Each path is a new rotation, seen through one point. The rows after it are directions, each followed by how far the rotation turns it, in deg/step (0 if it stays put).
Each turn is a multiple of 5 degrees from 10 to 175, or 0.
Each row of a path follows its step; steps can be skipped.
Rotation 1:
step 4: [-0.72 -0.04  0.39  1.05  0.01  0.89  0.30 -3.27 -4.86 -1.36 -0.86 -0.12
  0.54  1.42 -2.93  1.12  1.08 -0.21 -1.21  2.22 -2.31 -3.42 -1.39  1.86
 -0.15 -2.89  1.62 -1.81  1.14 -2.17 -0.77  1.54  0.33  0.92 -1.31  1.98
  2.99  0.47 -0.07  1.16 -1.06  3.13 -0.77 -5.16  0.08 -0.68 -0.51]
step 5: [ 2.65 -1.53 -0.95 -0.26 -0.35  2.52 -0.92 -1.14 -1.77  1.56 -3.20 -0.25
  0.34 -1.61 -1.25 -1.86  2.50  2.96  0.32  0.22  0.08 -1.65  3.84  0.53
  1.11  0.04  3.13  1.73 -0.73 -4.06 -0.23  1.77  3.06 -2.73  0.40  3.74
  1.29 -1.44  0.65 -1.25 -2.80 -1.92 -0.05 -1.95  0.09 -0.36 -1.37]
step 6: [-0.84 -0.44 -0.47  1.11 -4.20 -1.96  1.88 -1.15  1.85 -2.13 -2.62  0.81
  1.81 -2.77 -0.28 -0.61  1.09 -2.82  1.10 -2.44 -0.54  0.11  3.61 -2.89
 -0.36  2.48  2.73  0.61 -1.10  1.15 -0.20  0.58  1.48 -2.83 -0.89  2.86
 -0.74 -1.62  1.95  1.27 -1.80 -1.68  2.35  1.61  1.20  2.75 -0.09]
step 8: [-2.41  0.05 -1.34  3.05  2.30 -0.20  1.11  3.00 -2.44  3.66  0.85 -2.29
  1.81 -1.23 -0.19  0.62 -1.62  3.38  2.00  0.72 -2.33 -1.73 -0.76  0.65
 -0.78  0.25 -0.38 -0.61 -0.81 -4.12  0.02 -1.57 -3.56 -1.08  0.64 -0.05
 -2.92 -0.03  0.96  0.78 -0.15  0.06 -1.89  0.08  2.90 -1.28  3.44]
step 13: [-0.65  1.37 -0.27  0.37 -0.77 -0.19 -3.06 -1.40 -2.60  1.35  0.81 -0.12
  0.37  0.89 -1.70 -0.53  1.26  0.17  0.68  2.31  1.39  0.83  5.03  0.62
  0.02 -2.49  2.15 -1.75 -0.97 -0.82 -3.73  1.41  1.63 -1.77 -2.65  2.87
 -3.92  1.81  3.88 -1.49 -0.53 -1.61 -1.14 -1.42 -0.80 -1.26  1.26]
step 23: [-0.06 -1.99 -1.16  0.39  0.40 -0.81  2.11 -2.13 -0.77  0.54 -2.01  0.20
  0.76 -1.13 -1.44  1.53  2.28  0.71 -1.86 -1.19 -2.01  2.44 -1.13 -1.80
 -3.16 -0.40 -0.62  0.29 -0.35 -1.09  2.15 -0.23  0.18 -2.72 -2.53 -0.20
 -0.82  0.89 -1.48  3.08 -3.60 -1.04  4.02  0.77  5.77 -0.77 -1.42]
step 24: [-1.56  1.04 -2.14 -2.90 -0.50 -3.44  0.91  0.39 -0.79  0.16  1.22 -2.05
  0.30 -0.61 -2.69  2.05  1.39  0.33 -0.72  0.46 -2.49 -0.91  2.28  0.15
  2.75 -1.92 -0.14 -1.09 -1.43 -4.05  0.33 -0.48 -2.97 -0.12 -1.12 -1.05
 -2.94 -3.07  1.57  1.78 -4.29  1.68  2.19  0.42  1.34 -0.01  2.50]
step 31: [-0.31 -3.32  3.57  1.17  3.64  0.13 -1.57 -0.44 -0.55  0.49 -2.09  0.57
  3.02 -0.05 -1.68  1.53  1.02  2.24  1.57  1.61 -0.08 -2.42 -0.67 -2.36
 -0.45 -2.79  2.40 -1.51 -3.38 -1.87  1.67  0.61  1.22 -0.43 -0.22 -0.18
  0.05  0.41  0.38  2.92 -1.83 -1.72  2.41 -3.65  2.62 -1.05 -0.54]
Speeds:
[-0.90 -1.22 -0.01 -0.35 -0.06  0.22 -0.58  0.17 -0.15 -0.34 -0.03 -0.61
 -0.06  0.00 -0.89 -1.15  0.04 -0.62  0.59  1.03 -0.97  0.40 -0.65 -0.06
 -0.25  0.17  0.46 -0.01  0.17 -0.57 -0.31 -1.10 -0.80  0.51  0.40 -0.89
 -0.23  0.29 -0.24  0.66 -0.96  1.10 -0.41  0.10  0.23 -0.81 -0.92] : 90
[ 0.30 -0.06  0.17  0.08  0.12  0.77 -0.49 -0.49  0.08  0.78 -0.74  1.23
 -0.84  0.08 -0.13  0.56 -0.24  0.26 -0.39  0.39  0.13  0.79 -0.22 -0.71
  0.52  0.31 -0.35  1.13  1.12  0.04 -0.05 -0.46  0.08 -1.01  0.09 -0.91
  0.59  0.06 -0.47 -1.74 -1.10  0.23  0.19  0.01  0.34 -0.53  0.36] : 160
[-0.60 -0.12 -0.23  0.30  0.04  0.16 -0.50 -0.34  0.16  0.30  0.61  0.38
  0.34  0.16  0.78 -0.45 -1.02  0.21  0.09  0.83 -0.44 -0.80 -0.11 -0.88
 -0.63  0.51  0.50 -0.03  0.49  0.00  0.31  0.47 -0.28 -0.71 -0.03 -0.08
 -1.60  0.83  0.52 -0.87  0.04 -0.18 -0.44  0.67 -0.78  1.78 -0.66] : 55
[-0.30  0.45 -0.10  0.72 -0.73  0.31  1.44  1.04 -1.50  0.91 -0.29  0.23
 -0.17 -2.08 -0.14 -0.58  0.22 -0.46 -0.08  0.24 -0.14 -0.59 -0.13 -0.06
 -0.36 -0.26  0.03  0.03  0.42  0.19  0.62  0.47 -0.54 -0.16  0.56  0.21
  0.61 -0.59 -0.30  0.05 -0.82 -0.13  0.32  0.46 -0.05  0.46 -0.37] : 25
[-1.13  0.73 -0.37  0.13 -0.26  0.02 -0.05  0.77  0.51 -0.50  0.26 -0.50
 -0.76 -0.60 -1.16  0.42  1.07  0.25 -0.75 -0.08  1.48  0.64 -0.42 -0.39
  0.64 -0.41  0.10 -0.63  0.13 -0.10 -0.36 -0.58 -0.30 -0.90 -0.52 -0.01
 -1.15  0.64 -0.12  0.08  0.07 -0.47 -0.51  0.74  0.91  0.48  0.04] : 65
[ 1.01 -1.27 -0.43  0.41 -0.16 -0.19 -0.22 -0.39 -0.68  0.82 -0.42  0.10
  0.20 -0.23 -0.63 -0.45  0.62  0.01  0.19  0.94 -0.06  0.76 -0.07  0.12
  0.96 -0.10 -0.33 -0.36  0.37  0.76  0.61 -0.44 -0.09  0.32  0.49  1.19
 -0.31  0.29  0.64 -0.52  1.05 -0.78 -1.28 -1.06  0.51  0.31 -0.18] : 85
